Nonil: [-5.49  8.94  0.52 -7.60  6.28  1.74  0.12 -8.86]
zir: [-6.37  9.00  2.00 -8.00  4.98  0.64  0.65 -8.76]
Vuge: [ 0.47  4.80 -6.10 -2.93  9.48  5.87 -2.53 -5.64]
nuriv: [-6.37  9.00 -7.45 -8.00  4.98  0.64  0.65 -8.76]
key -> tag
[0.65] -> Z632
[0.64] -> Z525
[-7.46] -> Z558
[-7.45] -> Z690
[-2.53] -> Z925
join nuriv 6:  | Z632
asked: [-6.37  9.00 -7.45 -8.00  4.98  0.64  0.65 -8.76] | nuriv
asked: [-6.37  9.00  2.00 -8.00  4.98  0.64  0.65 -8.76] | zir
asked: [ 0.47  4.80 -6.10 -2.93  9.48  5.87 -2.53 -5.64] | Vuge

kufo: [ 5.42 -1.28  1.63 -1.21 -3.53 -2.22 -0.13 -2.03 -7.04]
revat: [-3.75  2.90 -0.61 -0.72  1.59 -1.31  0.33  0.76  3.74]
vebi: [-1.46  3.76 -0.56 -1.09  2.04 -1.14  0.46  0.15 -0.41]
key -> tag
[-3.76] -> Z310
[-1.45] -> Z295
[-1.46] -> Z910
[-3.74] -> Z527
[-3.75] -> Z75
[5.42] -> Z979
[1.58] -> Z636
[1.59] -> Z621
join revat 0:  | Z75
asked: [-1.46  3.76 -0.56 -1.09  2.04 -1.14  0.46  0.15 -0.41] | vebi
asked: [ 5.42 -1.28  1.63 -1.21 -3.53 -2.22 -0.13 -2.03 -7.04] | kufo

Vidod: [-0.25  1.14 -0.30  4.85  0.31  1.09  3.02  1.07  0.72  0.28]
Bupo: [ 0.76 -0.24  8.37 -4.85  0.20 -0.27 -1.84 -0.44 -4.16 -0.70]
kide: [-0.71  1.53 -4.06  3.61 -0.59 -1.01 -3.36  0.29  2.97 -0.67]
zok: [-0.71  1.53 -4.06  3.61 -0.59 -0.12 -3.18 -0.94 -3.37 -1.57]
pevus: [ 0.45  0.41 -7.97  1.11  0.02  0.49  0.21 -1.91 -1.88 -1.56]
vepin: [-0.28  0.18  0.94  2.74 -0.48  0.08  6.76 -0.34  3.49 -2.23]
fipab: [-0.19  0.05  0.49  2.97  0.58  0.28 -2.31  0.22  0.20 -1.10]
key -> tag
[-2.23] -> Z724
[0.08] -> Z213
[-2.22] -> Z894
[-1.57] -> Z258
[0.93] -> Z443
[0.94] -> Z133
join vepin 9:  | Z724
asked: [-0.25  1.14 -0.30  4.85  0.31  1.09  3.02  1.07  0.72  0.28] | Vidod

Dig: [-0.21  0.52 -1.11 -3.85 -0.54 -1.02  2.84]
san: [-0.21 -1.74 -1.11 -3.85 -0.54 -1.02  2.84]
nonot: [-0.43  3.63 -0.26 -0.63 -0.49 -1.14  0.20]
nubaz: [-0.29  2.03 -1.20  1.67 -0.76  1.24  2.29]
suz: [-0.76  1.98  2.43 -9.61  0.18 -0.98  0.33]
tefat: [-0.43  3.63 -0.26 -6.60  0.57  0.97  1.45]
lizor: [ 0.40  1.17  0.69  2.91  1.34  1.09 -1.11]
kurav: [ 2.05  1.98  2.43 -9.61  0.18 -0.98  0.33]
tags:
[-1.19] -> Z664
[-1.10] -> Z827
[-1.11] -> Z255
[-1.20] -> Z562
[-0.76] -> Z571
join nubaz 2:  | Z562
asked: [-0.21  0.52 -1.11 -3.85 -0.54 -1.02  2.84] | Dig
asked: [-0.21 -1.74 -1.11 -3.85 -0.54 -1.02  2.84] | san

